0: [-0.15  0.25  1.45  0.29 -1.45 -0.13  0.20  0.54  0.10 -1.29  0.90 -0.46  0.21
 -0.33 -3.30  0.23  0.27  2.88  0.47  0.68  1.03 -0.76  1.20 -1.00 -1.98 -1.42
 -1.07 -1.84  0.80]
1: [ 2.93 -0.80 -3.59 -0.37  2.15  0.55 -1.55 -1.11 -1.72  0.49  0.68 -1.89  4.33
  0.36 -0.20  0.43  0.11 -0.07  1.23 -0.68 -0.17  1.36  1.45 -0.77  0.67 -0.55
  1.08  1.10 -1.00]
2: [ 0.37 -0.11  0.87  0.43 -1.28 -0.55 -0.01  0.33  0.53 -1.10  0.28 -0.93  1.52
 -0.39 -3.79 -0.41  0.55  2.49  0.77  0.73  0.60 -0.88  1.53 -0.74 -2.33 -1.21
 -1.26 -1.26 -0.13]
3: [ 0.31  0.29 -0.13 -0.01 -0.25  0.04 -0.91 -0.30 -0.80 -0.15  0.39  0.10  0.75
  0.08 -0.26  0.14  0.47 -0.54 -0.77 -0.15  0.76  0.30  0.81  0.17  0.11 -0.67
  0.12  0.27  0.10]
4: [-1.66  0.66  1.69  0.61 -0.71 -0.04  0.30  0.04  0.74 -0.26 -0.50  0.92 -2.26
  0.46 -0.55 -0.07 -0.01  0.23 -0.65 -0.07  1.07 -0.43 -0.90  0.87  0.12 -0.63
 -0.22 -0.81  0.87]
5: [ 0.01  0.13 -1.01  0.15  1.01 -0.20 -0.17 -0.73  0.31  0.88 -0.92  0.86 -1.19
  0.57  2.74 -0.14 -0.57 -2.49 -0.70 -0.74 -0.22  0.78 -1.31  1.17  2.39  0.91
  0.69  1.26  0.27]
6: [-0.38  0.33 -1.15 -0.86  0.95  0.07 -0.35 -0.40 -0.81  0.73 -1.11 -0.05  0.71
 -0.40  1.86  0.79  0.52 -1.41 -0.88  1.93 -1.30 -0.67 -0.19 -0.04  0.24  1.15
  0.14  1.06 -0.86]
7: [ 2.29 -0.39 -2.12  0.59  0.67  0.70 -1.54 -0.55 -0.45 -0.89  1.30 -1.81  3.54
  0.37 -5.25  0.55  0.38  2.12  2.54 -0.47  0.91  0.43  3.84 -1.39 -0.90 -2.25
  0.35 -0.12 -0.21]
8: [ 0.58 -0.03 -0.22 -0.17 -0.23 -0.16 -0.69 -0.01 -0.70 -0.04  0.74 -0.52  1.53
  0.17 -1.60  0.61  0.41  1.72  0.54  0.14  0.57 -0.07  1.19 -0.53 -0.88 -1.27
 -0.72 -0.65 -0.19]
9: [ 0.00  0.38  1.13 -0.01 -1.48 -0.05 -0.04  0.29 -0.40 -0.45  0.59  0.25 -0.32
 -0.12 -1.11 -0.16  0.17  1.64 -0.25 -0.16  1.42 -0.66  0.51  0.00 -1.43 -0.84
 -0.29 -0.68  0.16]
10: [ 0.80 -0.45 -3.28 -0.97  3.11 -0.64 -0.19 -1.55 -0.66  1.07 -0.45 -0.57  1.80
 -0.50  3.50  0.82 -0.21 -2.16 -0.45  0.40 -2.25  0.94 -0.15  0.08  2.36  1.88
  0.99  1.89 -0.48]
11: [ 0.55  0.12  1.03  0.84 -1.47 -0.33 -0.16  0.56  0.33 -1.30  0.50 -0.97  1.09
 -0.51 -3.67 -0.60  0.62  2.56  0.90  0.50  0.80 -0.96  1.82 -0.47 -2.25 -1.42
 -0.60 -1.20 -0.05]
12: [ 1.66 -0.59 -5.20 -1.95  4.61 -0.50 -1.25 -2.12 -1.17  2.23 -0.75 -1.17  2.59
 -0.45  5.42  1.03 -0.42 -4.46  0.16 -0.05 -3.46  1.43 -0.57  0.32  3.77  2.65
  1.58  2.98 -1.56]
13: [-1.79  0.39  2.51  0.46 -1.89  0.23  1.06  1.03  0.49 -0.41  0.13  1.37 -1.91
  0.22 -0.02 -0.46  0.24  1.36 -0.96  0.03  1.26 -0.69 -0.97  0.37 -1.21  0.14
 -0.20 -1.41  0.70]
14: [-0.21  0.11  0.64 -0.05  0.29  0.00  0.32  0.05  1.41  0.28 -0.52  0.63 -2.36
  0.37  0.39 -0.80 -0.94 -2.11  0.04 -0.90  0.04  0.53 -1.20  0.55  1.59  0.84
  0.41  0.42  0.54]
15: [-0.21 -0.01  1.95  0.50 -1.18  0.10  0.25  0.99  1.27 -0.42  0.40 -0.32 -1.82
 -0.56 -1.17 -0.74 -1.02 -0.79  0.28 -1.25  0.74 -0.11 -0.20  0.07 -0.09 -0.21
 -0.04 -1.12  1.42]
16: [-0.88  0.12 -0.57 -0.08  0.88 -0.10 -0.68 -0.21 -0.51  0.38 -0.75  0.39  0.47
  0.08  1.09  0.80  0.98 -0.44 -0.86  0.36 -0.37  0.09 -0.33  0.81  0.90  0.09
  0.17  0.20 -0.03]
17: [-0.74  0.38  0.12  0.59  0.55  0.17  0.21 -0.58  0.56  0.51 -0.96  0.64 -1.11
  0.29  0.74 -0.09  0.39 -1.07 -0.71 -0.03  0.31  0.08 -1.06  1.00  1.14 -0.18
  0.09  0.30  1.22]
18: [-1.04  0.21  1.17 -0.03 -0.71  0.33  0.56  0.30  0.22 -0.06 -0.70  1.52 -1.67
  0.79  1.29 -0.12  0.11 -0.30 -0.70  0.49  0.14 -0.22 -0.69  0.00 -0.47  0.68
 -0.05  0.13 -0.86]
19: [ 2.69  0.31 -2.23 -0.14  2.07 -0.54  1.25  0.27  1.87  0.88 -0.89 -1.30 -1.74
 -0.42  2.78 -1.50 -2.17 -5.87  1.51 -1.97 -2.36  1.21 -1.84 -0.15  3.40  2.66
  1.21  1.81 -0.80]
20: [-1.11  0.22  3.31  1.46 -3.47 -0.56  0.93  1.10  1.14 -0.97  1.08  0.26 -2.00
 -0.35 -2.73 -0.96  0.22  3.41  0.83 -0.25  1.70 -1.15  0.32  0.11 -2.92 -1.23
 -1.19 -2.61  0.97]
21: [ 0.23 -0.15  0.59  0.58 -0.77  0.02 -0.45  0.72 -0.60 -0.42  0.19 -0.39  0.57
 -0.29 -2.17  0.22  0.71  1.22 -0.12  0.85  0.27 -0.31  1.19 -0.42 -1.54 -0.86
 -0.51 -0.51  0.20]
22: [ 0.83  0.32 -0.64 -0.07  0.05 -0.52 -0.76 -0.20 -0.86 -0.20  0.69  0.02  0.94
  0.23  0.21  0.33  0.71  0.43 -0.36 -0.05  0.90  0.21  0.55  0.18 -0.06 -0.73
  0.78  0.60 -0.26]
23: [-0.13 -0.26 -1.26 -0.36  1.49  0.08 -0.74 -0.94 -0.93  1.11 -1.72  0.23  0.90
 -0.14  2.78  0.71  0.59 -1.82 -1.37  1.63 -1.01 -0.12 -0.14  0.18  0.92  1.07
  0.20  1.95 -0.77]
24: [-1.42 -0.01  1.39  0.14 -1.20  0.36  0.84  0.64  0.47 -0.52  0.00  0.77 -0.83
 -0.31 -0.39 -0.41  0.48  0.43 -0.17  0.96  0.22 -1.09 -0.14 -0.03 -1.48  0.09
 -0.90 -0.81  0.10]
25: [-1.49  0.44  3.14  0.53 -3.39 -0.20  1.18  1.73  0.69 -1.23  0.91  0.59 -1.90
 -0.13 -2.13 -0.81  0.18  2.75 -0.06  0.44  1.23 -0.95  0.39 -0.41 -2.86 -0.44
 -1.24 -2.11  0.70]
26: [-0.15  0.07 -0.86 -1.94  1.19  0.81  0.53 -0.48 -0.82  1.13 -1.04  1.56 -0.43
  0.66  4.56  0.93 -0.63 -2.34 -1.28  0.04 -1.04  0.82 -1.44 -0.41  1.58  2.20
  0.42  2.66 -2.05]
27: [-0.25 -0.45 -2.14 -0.47  2.57 -0.42 -1.23 -1.60 -1.06  1.37 -1.15 -0.50  1.60
 -0.10  2.71  1.27  0.50 -1.68 -1.36  0.70 -1.54  0.68 -0.27  1.04  2.21  0.99
  0.86  1.50  0.00]
28: [ 0.72  0.27 -2.63 -2.11  2.28  0.14 -0.36 -1.25 -1.49  2.02 -1.39  0.85  0.36
  0.49  5.68  1.21 -0.30 -3.50 -1.82  0.12 -2.08  1.66 -1.59 -0.04  2.53  2.69
  1.16  3.73 -2.53]
29: [ 2.50 -0.76 -2.95  0.29  1.30  0.41 -1.59 -0.86 -1.45 -0.14  0.94 -2.14  3.93
 -0.01 -2.24  0.25  0.62  1.37  1.21 -0.19  0.27  0.68  2.50 -1.15 -0.08 -1.67
  0.70  0.56 -0.61]
30: [-2.00  0.12  3.17  0.57 -3.03  0.13  1.50  1.25  0.92 -1.78  0.54  0.65 -2.29
 -0.47 -1.54 -0.49 -0.15  2.42  0.09  0.85  1.04 -1.25 -0.16 -0.48 -2.50 -0.27
 -0.87 -1.65  0.41]
31: [-1.14  0.31  1.68  0.02 -1.18  0.06  0.52  0.67  0.40 -0.43  0.19  0.86 -0.99
  0.01 -0.15 -0.11  0.27  0.62 -0.38  0.66  0.30 -0.89 -0.36 -0.12 -1.01  0.13
 -0.55 -0.70 -0.02]

[-0.28 -0.02 -1.02 -1.10  1.06 -0.06 -0.10 -0.75 -0.81  1.65 -1.10  1.49 -0.41
  0.76  3.61  0.81  0.01 -2.50 -1.34  0.09 -1.03  0.79 -1.35  0.40  1.47  1.23
  0.60  2.00 -1.25] 26 5
[-0.38  0.31  2.40  1.20 -2.38 -0.23  0.65  0.82  1.16 -0.95  1.08  0.24 -1.76
 -0.30 -2.39 -1.00  0.13  2.33  0.12 -0.79  1.90 -0.26  0.36  0.21 -1.96 -1.49
 -0.40 -2.29  1.75] 20 25
[ 1.93 -0.26 -2.23 -0.96  1.46  0.01 -1.15 -0.55 -1.40  0.46  0.69 -1.18  2.73
 -0.10 -0.35  0.91  0.17  0.12  0.77 -0.39 -0.17  0.91  1.25 -0.05  0.42 -0.77
  0.61  0.62 -0.68] 1 29
[-1.77  0.01  4.53  1.28 -4.18 -0.51  1.67  2.01  1.24 -2.03  1.61  0.82 -2.87
 -1.12 -3.35 -1.33  0.05  5.17  0.30 -0.25  2.09 -1.44 -0.03 -0.52 -3.64 -1.41
 -1.53 -3.65  1.65] 20 25
[ 5.89 -2.80 -7.64 -1.30  5.07  1.67 -2.27 -2.29 -2.68  0.53  1.11 -4.40  7.74
  0.43 -0.97  1.65 -2.42 -0.86  4.86 -1.68 -2.96  2.70  3.18 -3.42  2.26 -0.34
  1.25  3.33 -3.23] 1 29
[ 4.74 -1.32 -5.73 -1.64  3.92  0.10 -1.97 -2.05 -1.87  1.19  0.61 -2.95  5.33
 -0.21  1.89  0.66 -1.58 -2.29  2.68 -2.23 -2.02  2.48  1.87 -1.71  2.16  0.37
  1.68  3.21 -2.29] 1 12
[-0.54  0.43 -0.96 -1.14  0.90  0.47 -0.26 -0.56 -0.74  1.46 -1.28  1.66 -0.56
  0.42  3.69  0.40  0.23 -2.39 -1.20 -0.05 -0.52  0.81 -1.12  0.75  1.59  1.30
  0.79  1.78 -1.19] 26 5
[-1.36  0.16  2.03  0.47 -2.04  0.30  1.22  1.27  0.60 -1.12 -0.19  0.50 -1.43
 -0.19 -0.25 -0.88 -0.06  1.36 -0.17  1.26 -0.02 -1.24  0.03 -0.63 -2.60  0.27
 -1.13 -0.83 -0.28] 24 31
[ 2.48 -0.69 -2.99 -0.17  1.93  0.56 -1.71 -0.60 -1.59  0.96  1.00 -1.46  3.85
 -0.26 -0.05  0.70  0.59  0.12  0.74 -0.30 -0.53  1.05  1.53 -0.28  0.35 -1.19
  0.60  0.74 -0.71] 1 29
[-0.20  0.20  1.84  0.42 -1.23 -0.06  0.22  1.21  0.97 -0.40  0.63 -0.27 -1.50
 -0.47 -1.36 -0.66 -1.32 -0.17  0.58 -1.28  0.87 -0.02 -0.59  0.58 -0.12  0.07
 -0.14 -1.49  1.46] 15 4
[-0.26  0.49  1.69  0.84 -1.82 -0.07  0.62  1.07  0.43 -1.28  1.10 -0.11 -0.07
 -0.46 -3.29 -0.40  0.24  3.09  0.71  0.23  0.93 -1.06  0.81 -0.17 -2.37 -1.24
 -1.42 -1.78  0.10] 0 11
[ 0.10  0.42  0.43 -0.06  0.11 -0.25  0.77  0.00  1.42  0.04 -0.89  0.74 -1.98
  0.66  0.51 -0.63 -0.84 -2.09 -0.14 -0.83  0.12  0.48 -1.33  0.49  1.63  0.74
  0.53  0.34  0.79] 14 17
[ 2.06 -1.21 -3.57  0.06  2.14  0.99 -1.85 -1.01 -1.29  0.14  0.75 -2.20  4.58
  0.68 -2.40  0.95 -0.22  2.08  2.02 -0.22 -0.31  0.91  2.60 -1.38 -0.03 -1.72
  0.18  0.42 -0.73] 29 1
[ 0.12  0.30  0.63  0.48  0.28 -0.09  1.19  0.35  1.57  0.08 -0.31 -0.05 -2.08
  0.41  0.55 -0.74 -1.21 -2.46  0.33 -1.22 -0.07  0.47 -1.22  0.68  1.49  0.71
  0.09 -0.16  1.07] 14 17
[-0.72  0.27 -0.44  0.00  1.03 -0.27 -0.72 -0.55 -0.66  0.62 -0.91  0.79  0.47
  0.23  0.69  0.58  0.74 -0.49 -0.93  0.80 -0.25 -0.11 -0.05  0.89  0.57  0.16
 -0.41  0.30  0.09] 16 17
[ 1.18 -0.16 -0.94  0.34  0.36 -0.33 -1.07 -0.07 -0.79 -0.36  0.60 -1.49  2.39
 -0.36 -1.63  0.09  0.75  0.84  0.66  0.26  0.80  0.01  1.93 -0.37 -0.91 -0.99
  0.23 -0.11 -0.35] 8 21
[-0.51  0.25  0.08  0.33 -0.09 -0.18  0.17 -0.50  0.62  0.66 -0.64  0.77 -0.78
  0.57  1.01 -0.02  0.25 -0.87 -0.53 -0.15  0.09 -0.09 -1.05  1.04  1.16  0.15
  0.36  0.07  0.79] 17 16
[ 2.05 -0.45 -2.78 -0.76  1.21 -0.08 -1.15 -0.90 -1.12  0.79  0.78 -1.23  2.71
 -0.08 -0.07  0.57  0.02  0.54  0.71 -0.79 -0.09  0.89  1.22 -0.30  0.49 -0.36
  0.23  0.44 -0.73] 1 29
[-1.06  0.42  1.26  0.56 -0.30  0.13  0.17  0.12  0.01 -0.13 -0.16  0.88 -1.59
  0.24  0.18 -0.09  0.35  0.18 -0.75  0.39  0.78 -0.54 -0.75  0.39 -0.08 -0.41
  0.14 -0.27  0.64] 4 31
